[[-27.1 -33.6  32.6  32.5  43.6 -28.5  -4.6  12.3 -24.7 -20.7  39.5  44.4
  -28.1 -26.2 -12.0 -25.8]
 [ 27.9  50.7 -33.8 -40.8 -48.5  41.3  26.5  10.3  39.8  48.4 -46.6 -39.4
   52.0  46.1  -8.3  46.3]
 [ 19.5  16.9  -7.5  -3.6  -8.2  18.5  -4.6  -3.9  23.0  23.9 -12.9  -4.5
   12.8  17.1 -10.0  12.0]
 [-26.7 -38.6  22.7  40.9  48.6 -42.0 -17.9   9.4 -14.9 -13.7  58.3  39.0
  -32.4 -38.4   0.6 -38.7]
 [-52.2 -62.3  44.6  51.1  63.6 -61.3 -28.6  -6.0 -69.8 -71.0  56.2  55.8
  -64.3 -53.6 -11.3 -47.3]]
->
[[-52.2 -26.7  19.5  27.9 -27.1]
 [-62.3 -38.6  16.9  50.7 -33.6]
 [ 44.6  22.7  -7.5 -33.8  32.6]
 [ 51.1  40.9  -3.6 -40.8  32.5]
 [ 63.6  48.6  -8.2 -48.5  43.6]
 [-61.3 -42.0  18.5  41.3 -28.5]
 [-28.6 -17.9  -4.6  26.5  -4.6]
 [ -6.0   9.4  -3.9  10.3  12.3]
 [-69.8 -14.9  23.0  39.8 -24.7]
 [-71.0 -13.7  23.9  48.4 -20.7]
 [ 56.2  58.3 -12.9 -46.6  39.5]
 [ 55.8  39.0  -4.5 -39.4  44.4]
 [-64.3 -32.4  12.8  52.0 -28.1]
 [-53.6 -38.4  17.1  46.1 -26.2]
 [-11.3   0.6 -10.0  -8.3 -12.0]
 [-47.3 -38.7  12.0  46.3 -25.8]]

[[ 17.9  17.7   7.5  30.5 -17.1   9.5]
 [ 68.3  20.5  54.2  12.0 -19.1 -14.0]
 [-18.7  11.0 -23.4  17.2 -25.3 -22.2]
 [ 73.4 -10.0  42.5 -44.0  60.4   5.1]
 [ -7.1  27.0 -13.1  -3.8 -33.6   9.0]
 [ -3.7  39.1  -8.7  42.2 -42.9 -52.9]
 [  6.7 -38.5  12.7  13.3  22.0  12.6]
 [-20.6   6.9 -23.8  -4.8 -33.3  19.6]
 [ 25.5   6.5  63.9 -46.7  49.1  46.4]
 [-16.5  31.3  -4.7  -8.3  57.5 -12.7]
 [  9.4 -23.2 -49.7  -6.0  -9.4   8.7]
 [-38.1   9.7  11.9   0.9  19.1 -21.6]]
->
[[-38.1   9.4 -16.5  25.5 -20.6   6.7  -3.7  -7.1  73.4 -18.7  68.3  17.9]
 [  9.7 -23.2  31.3   6.5   6.9 -38.5  39.1  27.0 -10.0  11.0  20.5  17.7]
 [ 11.9 -49.7  -4.7  63.9 -23.8  12.7  -8.7 -13.1  42.5 -23.4  54.2   7.5]
 [  0.9  -6.0  -8.3 -46.7  -4.8  13.3  42.2  -3.8 -44.0  17.2  12.0  30.5]
 [ 19.1  -9.4  57.5  49.1 -33.3  22.0 -42.9 -33.6  60.4 -25.3 -19.1 -17.1]
 [-21.6   8.7 -12.7  46.4  19.6  12.6 -52.9   9.0   5.1 -22.2 -14.0   9.5]]

[[-11.9  63.2   0.1]
 [ 56.5 -64.5  -9.8]
 [-11.9  -4.4 -23.1]
 [-21.7  55.7  36.7]
 [ 56.5 -42.0  -3.2]
 [ -7.0  33.1 -33.1]
 [-11.9 -34.4 -26.4]
 [ -2.1   3.1  -3.2]]
->
[[ -2.1 -11.9  -7.0  56.5 -21.7 -11.9  56.5 -11.9]
 [  3.1 -34.4  33.1 -42.0  55.7  -4.4 -64.5  63.2]
 [ -3.2 -26.4 -33.1  -3.2  36.7 -23.1  -9.8   0.1]]

[[ 33.7 -26.9   1.5  50.9  34.9 -24.3  42.2  43.8  -6.9  32.0]
 [ 19.9   7.1  13.4 -13.0  67.5  -1.5  13.6 -36.3  34.5 -27.9]
 [ 52.5  52.3  55.4  28.7 -13.6 -10.1  -9.8 -12.5 -51.0 -14.9]
 [-19.6   4.0  -3.6 -15.6  21.5 -39.7  18.1  14.6 -27.6   5.5]
 [ 20.8  21.2  59.4  25.8  10.4 -20.7  31.7  10.6 -36.1  23.8]
 [ -6.1  49.9  47.5 -32.7 -10.5 -30.8  21.3  -5.5 -23.7  14.8]
 [-51.1  14.2  -1.4 -47.5  10.7 -29.2   4.1  -7.8 -25.3  -6.5]
 [-21.2 -36.6  -9.5  26.3  35.2  -5.0   7.7  10.7 -26.4  -3.6]]
->
[[-21.2 -51.1  -6.1  20.8 -19.6  52.5  19.9  33.7]
 [-36.6  14.2  49.9  21.2   4.0  52.3   7.1 -26.9]
 [ -9.5  -1.4  47.5  59.4  -3.6  55.4  13.4   1.5]
 [ 26.3 -47.5 -32.7  25.8 -15.6  28.7 -13.0  50.9]
 [ 35.2  10.7 -10.5  10.4  21.5 -13.6  67.5  34.9]
 [ -5.0 -29.2 -30.8 -20.7 -39.7 -10.1  -1.5 -24.3]
 [  7.7   4.1  21.3  31.7  18.1  -9.8  13.6  42.2]
 [ 10.7  -7.8  -5.5  10.6  14.6 -12.5 -36.3  43.8]
 [-26.4 -25.3 -23.7 -36.1 -27.6 -51.0  34.5  -6.9]
 [ -3.6  -6.5  14.8  23.8   5.5 -14.9 -27.9  32.0]]

[[ 33.9 -12.0]
 [ 55.6 -28.5]]
->
[[ 55.6  33.9]
 [-28.5 -12.0]]

[[ 21.0   2.6   6.9 -14.9 -53.6  28.7 -16.7  10.4 -25.7]
 [ 30.8  -6.3  32.7 -15.3 -59.5  41.4 -28.9   3.0 -53.3]
 [ 39.9 -59.6   7.8  52.4 -26.7 -17.1  39.1  -2.5  65.8]
 [ 39.0  28.4 -26.8 -55.0 -59.2  61.4 -28.3  43.8 -49.8]
 [ 46.5 -45.1  -3.2  36.6 -44.6   2.3   2.0  -2.9  55.6]]
->
[[ 46.5  39.0  39.9  30.8  21.0]
 [-45.1  28.4 -59.6  -6.3   2.6]
 [ -3.2 -26.8   7.8  32.7   6.9]
 [ 36.6 -55.0  52.4 -15.3 -14.9]
 [-44.6 -59.2 -26.7 -59.5 -53.6]
 [  2.3  61.4 -17.1  41.4  28.7]
 [  2.0 -28.3  39.1 -28.9 -16.7]
 [ -2.9  43.8  -2.5   3.0  10.4]
 [ 55.6 -49.8  65.8 -53.3 -25.7]]
